Rotation paths and how fast each direction turns (degrees a step):
Each turn is a multiple of 5 degrees from 10 to 175, or 0.
Each row of a path follows its step; steps can be skipped.

step 1: [-0.62  5.15  0.18 -0.78 -3.60  2.18 -2.17  0.44  1.37 -0.73  0.28 -1.99
  0.63 -0.63  1.34 -2.37  0.02 -1.21 -2.33  0.18  1.10 -2.36  3.23  1.15
 -1.14  2.97 -0.62  0.12  2.56  3.51  3.71 -4.42 -3.42 -1.29  1.56  1.87
  2.17 -0.07 -1.46  3.64 -1.73  0.54 -0.16  0.54]
step 6: [-1.81 -0.24 -0.64 -0.12 -0.62 -3.41  0.73  2.93  0.00 -0.76  3.98 -0.49
  2.64 -2.31  0.41  1.65  1.77  1.27 -1.48 -0.52 -2.99 -5.36  1.80 -0.04
  0.76  1.57  1.48  3.07  2.98 -1.22  1.01 -1.70 -3.03  4.30  2.28  1.39
  2.15 -1.49 -0.76 -2.32 -0.62  2.49 -1.15  2.58]
step 10: [-2.39  3.49 -1.84  4.43 -2.27 -0.99 -0.60 -0.43  3.86  0.82  2.13  0.58
  1.78  0.19 -1.93 -1.41 -0.93  1.39 -0.03  1.93 -0.15 -2.86  0.55 -0.82
 -0.30  3.15  0.32  1.03  0.83 -1.74  3.37 -3.87 -2.91  0.53  5.79  0.57
  2.68  1.13 -0.91  2.21 -1.19 -0.64  0.47 -1.64]
step 11: [ 1.92  5.24  1.22 -1.53 -0.95  2.33  1.65  3.32  3.73 -0.95 -1.43  0.15
  1.80  1.42  0.78 -1.22 -1.10 -1.14 -2.50 -2.12 -4.37 -1.20 -1.21 -0.77
  1.27 -3.89  0.47  2.27 -0.18 -1.31  2.05 -1.71 -3.25 -1.46 -0.77  0.66
  4.00 -1.04  1.48  0.17 -2.32  0.87 -3.11  1.83]
step 12: [ 0.66  1.77 -2.92 -0.37  1.12  0.74  0.90 -3.34  0.32 -0.80  3.95  0.48
  0.13 -1.05 -1.47 -2.19 -0.56  2.18 -2.21 -2.18 -1.65 -1.86 -2.15 -2.90
  0.48  0.48  1.62  2.42  4.10  0.08  3.61 -1.52 -0.35  2.67  2.96 -3.02
  1.45  0.41 -1.59  1.11 -1.76  5.71  0.79 -1.62]
step 15: [ 1.88  2.06 -1.53  1.09  0.82  1.42  1.16  0.43  0.68  1.75  1.90  1.81
 -1.44 -1.73 -0.98 -1.32  2.42  2.78 -1.90 -2.19 -2.88  0.12  0.74 -0.93
  1.59 -0.87  1.36  0.66  2.03 -1.50 -0.74 -1.69 -6.35  4.04 -0.10  2.65
  3.69 -2.16 -3.57 -2.66 -1.37  2.16  0.03  2.81]
step 17: [-1.85  5.12 -3.50  0.32  3.88 -0.46 -1.08 -1.95  3.62 -0.80  1.87 -0.26
  1.03  1.87 -0.62 -0.39 -0.23  1.52 -2.55 -1.65 -4.25 -1.34  0.33  1.09
  1.28 -1.03  3.51 -0.99 -1.85  1.74  0.07 -2.24 -2.98 -1.45  0.18  0.12
 -0.14 -4.72 -2.50 -0.17 -0.59 -1.29 -0.60  3.00]
step 22: [-1.20  4.15  1.18  0.22 -0.80 -0.28  4.31  1.37  2.12 -1.75  2.17 -1.04
 -2.22  2.20  1.60 -1.65 -2.88  2.19 -4.08  1.33  0.16  0.61  1.93 -2.99
 -0.94  2.01  0.87  2.17  2.36  1.38  2.19 -2.26  0.17  1.67  1.35  0.77
  2.57 -3.15  0.14 -0.99 -1.45 -0.39  5.49  0.13]
step 23: [ 0.41 -0.13 -4.00  0.91  3.25  2.61 -0.54  0.30  2.58  2.35 -2.44  0.59
  0.05  3.29  0.19 -0.57 -1.38  2.10 -2.15  0.21 -1.03 -0.91  1.80 -0.53
  0.18 -4.18  2.93  0.83  1.23 -1.25  0.29 -4.43 -4.29 -2.75  1.30 -1.31
  3.31  2.02 -0.12  2.87  0.34  1.03  2.83  1.88]
Speeds:
[-0.08  0.27  0.72 -0.63  1.10  0.24 -1.56 -0.50 -0.06 -0.72  0.16 -0.16
  0.11  0.03 -1.01  0.46 -0.27 -0.09 -0.57  0.84 -0.10  0.52  0.05  0.46
  0.04  0.71  0.43  0.60 -0.20 -0.37 -0.86 -0.18  0.13 -0.38 -0.15  0.05
  0.21 -0.50  0.79 -0.06 -0.34  0.33  1.78 -0.64] -> 80
[ 0.08  0.52  0.54 -0.43 -1.07 -0.01 -1.31  0.40 -0.13 -0.41  0.89 -0.30
  0.71 -0.21  0.26  0.85  0.40 -0.73  1.17 -0.78 -0.30 -0.87 -1.31  0.36
 -0.60  0.50 -0.72 -0.44  0.62 -0.37 -0.04 -0.27 -0.62 -0.10  0.61 -0.20
  0.31  0.31  0.37 -0.29 -0.19  0.55 -0.46 -0.25] -> 10
[ 1.48  0.61  0.45 -0.04 -0.26  1.17 -0.02  0.30 -0.03 -0.47  0.11  0.02
 -1.05 -0.72 -0.58  0.36  0.56  0.48 -0.05 -0.17  0.52  0.01 -0.52 -1.26
 -0.79 -0.09  1.01  0.12  0.63  0.51 -0.58  0.12  0.51  0.22  0.16  0.38
  0.48  0.13  0.48  0.98  0.21 -0.78 -0.18  0.85] -> 100
[-0.13  0.63 -0.20  0.27 -0.41  0.23  0.09 -0.09 -0.10  0.02  0.54  0.25
 -0.23 -0.41 -0.38  0.06  0.02  0.24  0.92  0.19 -0.36  1.35  0.94  0.59
 -0.35  0.41 -1.21  0.46  0.75  0.02  1.32 -1.20  0.59 -0.34 -0.11 -0.11
 -0.17  0.25  0.62 -0.40  0.05 -1.62  0.41  0.23] -> 120
[-0.37  0.51  0.28 -0.07  0.88 -0.35 -0.52 -0.81 -0.05  0.31 -0.11 -0.16
  1.32 -0.34  1.34 -0.73  0.10 -0.08  0.34  0.09  0.20  0.59 -0.36 -1.25
 -0.21  0.07  0.38  0.25  0.40 -0.73  0.00 -0.06  0.03 -1.60 -0.47  1.23
 -0.09  0.51 -0.33  0.25 -0.25 -0.34 -0.35  0.67] -> 115
[ 0.80  0.12  0.28  0.45 -0.48  0.56  0.00 -1.45 -1.55 -0.15 -0.08 -0.35
 -0.19  0.53  0.16  0.76 -0.46 -0.28 -0.52 -0.43 -0.23  0.54  0.02 -0.46
  0.65 -0.33 -0.43  0.55  0.38  0.77  0.68  0.78 -0.60  0.26 -0.30  1.08
  0.49 -0.29  0.00 -0.94 -0.68  0.16 -0.37 -0.76] -> 110
[ 1.05  0.87  0.61 -0.29 -0.03 -0.03  0.57  0.13  0.25  0.23 -0.58  0.30
 -0.28 -0.10  0.92 -1.35 -0.88 -0.73 -0.52 -0.39  0.05  0.29  0.02 -0.06
  0.08 -0.41 -0.53  0.25  0.71  0.18 -0.19 -0.65 -0.03 -0.14  0.90 -0.48
  0.20  1.08  0.40  0.56  0.45  0.74  0.79 -1.37] -> 35
